In the rows, zero is written as 128.
The same turns and mirrors carry the whole set onto itself and the rows of a family onto each other. Which other rows belong to the same family as each row named below? List them in the order they appear above.
These 20 rows form 5 families of 4 rows each.
Z_981: [126 117 134 130 128 154 125 133 117  85 108 113 134 149 117 115 120 102]
Z_162: [ 95 138 119 123 119 134 118 168 121  82  95 100 137 119 134 114 149  94]
Z_121: [ 96 129 108 137 101 146 138 154 121 123 110 119 129 113 118 114 166 117]
Z_677: [104 116 123 133  96 136 119 140 139 127 114 123 125 170 112 114 138  89]
Z_133: [121 122 128 121 132 159 127 136 116  87 111 111 133 147 120 114 117 102]
Z_557: [103 121 122 132  93 136 124 137 142 120 116 122 123 172 117 114 139  93]
Z_242: [ 90 124 110 137 100 144 139 150 129 124 116 119 127 119 119 109 166 119]
Z_671: [119 120 130 130 134 158 125 134 116  89 105 112 132 143 120 107 114 102]
Z_188: [ 93 122 114 136 112 139 140 150 121 119 111 129 129 112 125 114 168 117]
Z_129: [109 121 126 132  94 136 115 130 131 118 105 123 129 172 118 115 137  89]
Z_399: [ 96 139 122 130 123 130 117 169 123  84  94  99 137 123 131 122 152  96]
Z_466: [115 117 126 133 135 164 132 135 122  93 109 121 131 150 112 111 120  97]
Z_286: [117 121 126 127 134 160 125 127 120  90 111 111 136 155 114 113 123 103]
Z_45: [ 96 136 123 134 117 130 120 164 121  81  97 103 139 116 132 113 153  95]
Z_511: [103 120 120 132 100 141 128 137 139 123 110 125 127 174 117 115 135  88]
Z_900: [ 90 142 111 133 114 134 120 167 127  88  89  99 142 122 124 118 157  93]
Z_672: [ 83 126 108 132 105 142 140 153 125 125 109 121 131 119 115 113 166 116]
Z_913: [106 127 123 132 100 134 125 133 138 116 113 129 119 170 115 116 134  85]
Z_831: [ 92 133 118 129 120 134 119 170 127  84  92 104 138 120 134 108 158  96]
Z_494: [ 92 127 107 138 107 139 142 147 133 128 110 122 131 119 120 111 162 121]

Same family as Z_162: Z_133, Z_557, Z_242
Same family as Z_129: Z_188, Z_466, Z_900
Same family as Z_831: Z_121, Z_286, Z_913
Same family as Z_671: Z_677, Z_399, Z_494

The same turns and mirrors carry the whole set onto itself and the rows of a family onto each other. Which other rows belong to the same family as each row named below? List them in the order they appear above.
These 32 rows form 4 families of 8 rows each.
Z_329: [131 155 109 181 125 132 110 117 117 115 136 142 126  98 100 142 133 121
 109  93 111 142 134 135 114 141 121 105 107 140 121 137 128 141 145 117
 121]
Z_927: [115 111 146 141 160 111 125 135 113 109 112 117 159  87 131 124 119 116
 125 126 109 160 122 144  98 123 108 129 149 123 103 153 144 128 141 138
 116]
Z_39: [145 139 113 163 130 122  99 124 126 111 123 137 115  92  98 128 119 121
 146 105 130 141 135 108 118 133 119 105 127 138 105 138 148 142 144 118
 134]
Z_99: [140 151 115 180 124 133 104 125 119 116 136 141 120 101 102 151 132 115
 112  98 116 145 141 126 110 133 122 111 113 137 127 137 125 140 137 116
 122]
Z_95: [101 120 131 148 165 129 139 122 103 118 139 136 151  83 133 123 139 117
 123 117 117 159 118 142  86 129 108 127 154 147 126 149 145 136 128 151
 115]
Z_113: [135 129 123 156 136 114  91 130 112 125 135 133  99  96 109 139 111 126
 125 112 120 138 124 109 115 106 119 103 141 141 102 135 140 131 157 115
 132]
Z_543: [141 142 110 165 128 129  93 133 123 115 126 139 118  82  98 136 118 120
 145 101 126 139 131 115 117 127 124 101 126 139 109 141 142 143 143 108
 132]
Z_230: [109 128 137 149 155 119 118 122 112 113 111 132 160  72 139 114 129 136
 138 123 103 134 134 163 103 137 109 134 134 127 105 134 146 114 131 125
 112]
Z_939: [133 143 122 169 133 116 105 131 110 129 145 131 105 107 109 150 127 120
  93 105 105 141 129 130 105 110 117 107 130 137 113 128 129 133 159 122
 125]
Z_215: [ 93 147 117 165 158 132 123 115 103 112 135 133 163  73 124 115 140 133
 133 114 117 128 118 160  97 133 115 128 141 152 124 134 144 125 126 132
 110]
Z_396: [114 111 145 140 161 116 127 132 116 116 114 127 156  74 135 120 126 120
 126 122 106 160 131 152  93 129 110 130 144 122 106 153 149 127 132 139
 119]
Z_374: [100 127 130 148 166 133 135 125  99 118 143 134 157  79 127 124 132 123
 121 116 117 155 116 152  89 122 118 117 153 147 135 150 141 138 128 146
 112]
Z_780: [144 142 111 166 129 134  96 126 123 111 127 143 111  89 105 140 120 122
 144 108 129 142 133 110 118 130 123 107 120 141 117 145 133 142 139 113
 134]
Z_455: [115 126 142 144 150 126 115 120 111 109 111 127 163  84 133 115 117 129
 141 125 107 134 125 159 108 131 105 137 135 125 101 141 135 114 129 123
 107]
Z_572: [ 99 143 125 156 154 138 121 115 102 116 133 140 162  81 129 110 131 133
 140 115 116 125 118 166 102 128 111 130 143 147 126 134 137 121 124 132
 113]
Z_273: [137 141 125 172 129 119 105 126 107 126 145 137 106 116 111 152 123 115
  99 107 110 145 135 124 113 110 114 114 129 141 121 130 127 128 150 123
 126]
Z_392: [112 107 145 141 158 118 129 125 112 111 114 128 157  83 140 123 125 119
 127 121 108 165 128 137  97 134 107 131 144 127 108 158 142 124 132 137
 113]
Z_263: [139 156 109 179 123 130 107 135 121 119 135 137 123  93  99 147 133 114
 113  93 112 142 136 135 106 131 122 104 115 134 120 134 132 145 145 115
 124]
Z_774: [102 122 136 147 165 126 133 129 103 121 140 132 153  76 127 119 137 117
 123 115 118 160 122 152  84 126 113 127 158 140 124 145 157 137 126 145
 116]
Z_966: [ 96 139 128 155 159 130 123 119  98 118 138 138 155  74 132 113 140 133
 135 116 115 133 124 164  94 134 112 131 147 145 122 126 155 123 126 131
 108]
Z_5: [ 98 124 133 155 166 122 134 129 102 116 142 124 159  84 120 128 134 118
 113 115 116 162 117 147  86 123 113 120 157 147 127 146 148 139 130 146
 110]
Z_622: [136 121 127 153 136 114  96 124 110 121 135 138 105 105 107 136 108 118
 130 116 122 146 122 108 121 109 109 105 138 144 102 139 140 137 161 128
 134]
Z_851: [ 98 139 121 159 152 134 127 115  98 117 137 140 158  82 137 115 140 126
 139 118 114 132 119 160  99 134 103 136 142 152 124 133 146 121 127 137
 111]
Z_456: [110 133 130 151 152 120 113 121 114 104 106 127 163  77 135 111 124 132
 144 125 111 127 123 157 109 133 109 136 133 128 100 141 141 113 137 125
 115]
Z_505: [139 157 111 181 123 125 107 123 127 116 131 137 124  99 101 135 135 118
 116  93 116 143 139 132 111 143 122 107 113 134 123 137 135 143 144 118
 130]
Z_107: [131 143 121 177 131 109 104 119 111 128 149 129 109 109 111 144 132 121
  92 106 106 145 135 132 110 120 117 108 124 143 123 129 134 134 159 129
 128]
Z_284: [126 136 127 172 133 117 106 119 101 128 153 133 110 115 106 147 124 118
  94 105 107 149 126 129 113 115 111 107 128 148 117 129 132 135 158 127
 121]
Z_730: [108 126 135 152 146 122 118 117 107 109 111 132 164  82 143 115 126 128
 143 123 104 138 130 156 110 140 103 140 132 131 107 140 142 110 130 124
 109]
Z_6: [137 125 125 159 137 106  96 120 110 123 140 130 100 102 108 137 114 125
 122 119 121 142 131 107 118 110 114 106 138 148 105 131 146 133 159 128
 131]
Z_887: [117 110 147 135 162 122 128 130 108 111 122 120 159  82 132 129 117 120
 122 126 109 165 125 145  95 125 112 125 145 126 110 157 138 131 133 138
 107]
Z_632: [142 139 110 162 129 130  99 122 125 107 118 147 122  89 101 130 116 120
 145 104 126 138 130 115 123 136 120 103 117 135 106 146 136 142 148 118
 133]
Z_73: [141 133 121 157 135 119  98 127 110 121 136 139  97 105 114 140 111 123
 130 117 122 142 127 108 122 107 116 110 135 144 111 138 135 129 152 120
 138]

Same family as Z_396: Z_99, Z_230, Z_780, Z_273, Z_774, Z_966, Z_73
Same family as Z_215: Z_329, Z_927, Z_5, Z_622, Z_456, Z_284, Z_632
Same family as Z_374: Z_39, Z_455, Z_572, Z_505, Z_107, Z_6, Z_887

